Each path below is one point turned by a fixed rotation once a step. After each direction that follows a path, write how fast that rotation turns it, in degrees a step (0 if it stays still).
Each turn is a multiple of 5 degrees from 10 to 175, or 0.
Each row of a path follows its step; steps can be skipped.

step 1: [ 17 -21  -8 -12   6   5 -26   1 -10   1  -2  18  -6 -19 -10  11 -30  10
  20  -6 -17   3   6   4  -1  -4 -18   4 -32  -8  16  14  -9  -4  16 -15
  -3  -9  12  30   2 -20 -21 -21  -3  -2 -39   8 -17]
step 5: [  4  17 -10  20  23 -29 -10   3  23   8   8 -17 -10  12   6   2   2 -15
  -1 -11  11 -10  -5   1   1  31 -25  -4  15  -7  20  12  -4  19  36 -15
  -4  -8  -1  17 -21   0   6  13  17 -25  -3  17 -16]
step 7: [ -5  13 -21 -16  -9  10   2   7   3  -9  26  11  15  43 -33 -22 -19   3
  -3  -5  -8  14  12  14  16  -2   6   6  15  25  -1   2  16  -7  -6  13
  23   2 -11   4   7 -12 -23 -19   3   4  27  15   7]
step 9: [  7   8  -8  19   2  14   6 -20  -1  -9 -40 -30  16  -8  -2  10   0   0
  -5  -8  -6  -5 -16  -1  23  22  -1 -22 -17  -8 -10   6  -6  29   5  23
   2   7   0  11  12  29  28  -9 -17  10  27  -2  -5]
step 10: [ 15  18   9 -10 -29  -7 -26   5  -2  11  16   1   1  15   3  19  -3  -5
  -3 -16  17  16 -11  11  -6 -14  11 -11  30  20  10  -1 -26  30   3 -17
  23 -16  -5 -19  -5  24   0 -21  19  -7   7 -16  -8]
step 11: [ 15  24  -6 -10  22  10  14  12 -11  -5   6  17 -21  10  -1  19  15  -1
 -11 -17  11  17  21  -6  10 -23 -11  28 -11  14   2   8  20 -21   1   3
 -17   5  23  -2  28  16  22 -10  23   3 -21   7   6]
step 12: [ 16  -2  -5 -20  -9  -5  12 -11  -9  -2  -1  10  -2  12  -9 -13   1  15
   6  -6   6 -27 -16  -8  -6  -9   5  -3 -27  -9 -18  -8  26  -2   1  -4
 -13  34 -15  33 -34  17  -7 -29 -16   3  22  -8  12]
step 13: [ 12 -21  10  15   2   2  -4 -13 -13   8  -8   6  15  34  -1   8  -8   8
  18  18  19   9 -23  12   1  11   6   4  24 -29  -2 -13   2   9 -31   1
   6  -1   2 -22   6  14  -9  -2 -16  26 -34 -21 -16]
step 14: [-11  13   4  -1  10   0 -13  -6 -10   3   1 -21  -9   6  25  38   5  -2
  -3  -2  -7  37  18 -49  -4  -9  26 -24  -7   5 -27  -6  13   4  12   7
   6   2   8 -11  15  -7   8  14 -15  -4   0  -9   5]
step 18: [-36 -26   3   2 -18  21 -18   5 -18  -7 -10 -15   5   6   9  12   2 -28
  22 -26 -16   0  -5  15  19  -1   7  17  -9 -11 -15   3  16 -14 -19  -7
   0  -3  -9   1 -18 -36 -14  16  -1   7 -13   5 -14]
[-1  7  0  5 -2  0 -9  4  3  2 -1  2 -4 -2  3 -7  6  2 -1  4 -1 -4 -4  2
  3 -4  5 -4 -2  7  0 -5  2  2  5  2 -7 -2  4  1 -5  7  1 -1 14  5 -5  7
 -3] : 65
[  4   0  -1   1   1   0   1 -10  -1  -1  -3  -8   5  -4  -5  -3   5   8
   0   4   4  -2  -3  -6  -4  -3 -16   4   1  -3   3  -4   0   2   5  -2
  -1  -3   2   5  -8   1  -1  -2  -2   3   0   3  -5] : 100
[-8 -5 -5  7  1  1  5 -1  4 -5 -3  5 -3  8  4 -4 -3  1  5  0  4  3 -7  3
 -4  0 -1  2 -9  4  5 -7  3 -3  1  3  2 -3  0 -4 -6  7  0  5 -8  2  3 -4
  6] : 80
[  0   3  -4   1   2  -6  -1  -1  -2   3   5  -4  -9   9  -4   3   2   1
   3   2  -6   2   3  -4  -1   0   2  -6  -8   3  -1   7  -1   5   3   2
  -4  -6  -2   2 -10  -7  -5  -4   0  -3   9  -7  -5] : 160
[ 2  3 -1  3  2 -1 -1  0  4  1  0 -8  9 -1 -6 -1  0 -5 -9 -6  4  2  3  7
  4  9 -2  6 -3 12  0  1 -7 -1 -5  2  0  1  3  0 -6 -1 -1 -1  5  4  6 -3
  7] : 25
[ 5  4 -6  1  5 -2  4 -1  1  7 -5 11  3 -2 -1 -6  7  3 -1 -6  3 -5 -2 -6
  9 -5  5  5 -5 -5  2  1 -2 -8  1  1  7  1  1  4  0 -5 -6  3  3 -4  3 -3
  1] : 95
[ 3  5  0 -3  4 -5 -7  0  3  2 10  5  4  1  3  5  0  3 -2  4  1  4 -1 -3
  4  2 -4 -1 -2 -2 15 -2  5  7 -4 -2 -1 -5  2 -6  5 -4 -7 -1 -3  5 -1  5
  8] : 120

step 2: [-26  32   4  -1  -9 -12  -3 -32  -8  12  -2  -9 -25 -24  18 -15 -33 -12
  15  23   4 -15  12  26 -10  -5  -5 -15 -30 -13 -12 -12  -3  11 -19  21
  16  14  -3   6  35  -5  -9  -1  22 -20   8 -20  -6]
step 5: [-19 -16  16   1 -17   7  24 -23  -4 -28  17   5  11 -13   9  -2  -7   4
  17  29   1  -5  38  -1 -10  -7 -23  -4   2 -14  21  -1 -20  18 -13  19
  -5  33 -14  23  -8 -13  -8 -16  26 -18 -13 -33 -15]
step 7: [  0 -15  17  33  -8  13  25 -32  -6  22 -33  -6   3   6  10   1   2 -24
  -1 -13   2  -9 -12  20  16  17  -9  14 -20  -7 -12  18   1   0   3  23
   4 -11 -25  -3 -10  27 -46  19  26  -7  12   6  -1]
step 9: [-38   7  18 -26 -23   9  -6  -9   0  31 -27   5  19 -27  -9 -17  11  15
   4  13  -2  14  23  18  10   0 -15  25  22  -6   3   9 -24  19  -8 -32
  -6  34 -14 -11  -7 -17  -8  -5   7  -4  18  -1  -5]
step 10: [  6  23  24 -19  -7  15  21 -30 -24 -10 -29   9 -16   3 -15   2 -13   1
 -24   1   4  24  23  38  34 -16  -8  -2   3 -22   0   7 -14   3  19   7
  12  11 -22  13   1  24 -30   0  10  -5  -8   9  12]
step 12: [-42   1  14  23 -14 -14   2 -10  -1  32  12  18   5  -1 -19  -6  13   7
  29  10 -13  26 -13  -3  17  -2   9  28  -6 -33 -12  -7   1   9 -27 -29
  10  -7 -18  13 -19 -10 -26   0  -2  -3 -10  -8 -28]
step 15: [-19  23  16  -3   3  14   3 -32  -4  58  -3  -9   8  -4  -1  -5  10  -6
  11   8  -1  25   4  -3  13  12  12 -26 -19 -13 -24 -10  -1   9  23 -13
   2  25  -1   6 -25 -12  -8  -9   8 -39  21   2 -21]
step 18: [ 10   8  22  15 -17   3   9 -30   1  31  14   2  11   3  11  -8  -6   6
  18  13  20  -8   6  11   4 -19  17  15 -24 -33 -10  15  -4 -23  -6   8
  -8   4 -17  32  11   2 -22  26  25 -31  10  -7 -35]
step 19: [ -2   4  -7  16 -10  -4  18 -16 -13  22 -25  -9  10   1  14  -3  -5 -38
  14 -12 -18 -28   9  22  -6  18  -1 -17 -26   2  -9  -1   3  20 -24  -3
   5   5 -27 -15  -5  10 -20 -13  51 -15  -8 -23 -20]
step 20: [-24   6   1   8 -15  -5  -7 -14   3  15 -24   2   1  -3   7  -3 -10  -9
  27 -35   6  18  11   2   7  23 -47  19   4  -1  -5  22 -11  34 -15  19
  -3  27  13  13  -5 -21 -24 -14  15  23  24 -10  -6]
[-9  3  5  1 -5  4 -6  6 11 -4  5  6 -3 -1  0  2 -6  0 -6 -3  9  2 -2 -3
 -4  2 -8 -9 -3  2  3  4  4  5 -3  1 -2  0  0 -5  1 -4  0 -1  6  0 -6 -2
 -2] : 125
[-2 -4 -1  2  2  1  4  1 -1 -1  6  0  5 -3 -3 -4  8 -5  5 -3  0 -1 -4 -1
 10 -5 -4 -2  0  4 -4  4  3 12 -7  1 -1 -5  4  0 -9 -9  0  0 -6  5  0 -4
  4] : 90
[-7 -7 -5  1  0  0 -4  1 -2  1  1  1 -4 -2 -8  7 -1  8 -6  0 -8 -6 -4 -4
  2  2 -5  1  2 -6 -2  2 -6 -8  0  0 -7 -3 -7  3 -2 -8  4  3  2  5  5 -6
  2] : 85
[  4   1  -1   1  -5   0  -5 -11  -4  -4   1   0   4  -4   8  -2  -1   2
   3  -9   4  -4  -1  -4  -2   3   7  -7  -5  -1   4  -4   4   2  -1   1
  -5  -5  -2  10   1  -4   7  -5   3   0   9  -3  -2] : 25
[  4  -2  -2  -2  -6  -3  -4   5   3  -7 -10  -2  -1   4   1   7   3   1
  -7 -11  -3  -4   4   7   2   4  -1   1  -5  -4  -2   2   0   5   1   0
   5  -1   1   4  -2  -3  -7  -1  -2   4  -2  11   4] : 110
[ 8 -6 -1 -1  9  3  2 -4  3 -2  0  8 -5 -7 -1 -1 -5 -4  1 -3  0  4  0 -5
  0  4 -5 -2  5  5 -2  6 -3  2  2 -6 -1 -7  2  8  5  6 -8  0  5  5  4  5
  0] : 110
[  7  10   0 -12   3   0  -7   4   1   3  -8  -7   3   0  -1   1  -1  -9
   2   5   3   0   0  -1  -1   3  -6   4  -1   0  -4   2   3   3   3  -3
   0   1  -3  -2  -2  -5   4   1   8   6   6  -8   0] : 65
[  1  -2  -9   3   8  -1 -11  -1   0   7   1   5   2  -5  -3  -1   3   5
  -1  -4   0   0   7   4   2   5  -3   3   2   2   6   2   9   5   0   3
   5   6  -4   3  -2   6   7   6  -1  -1  -5  -2  -4] : 130
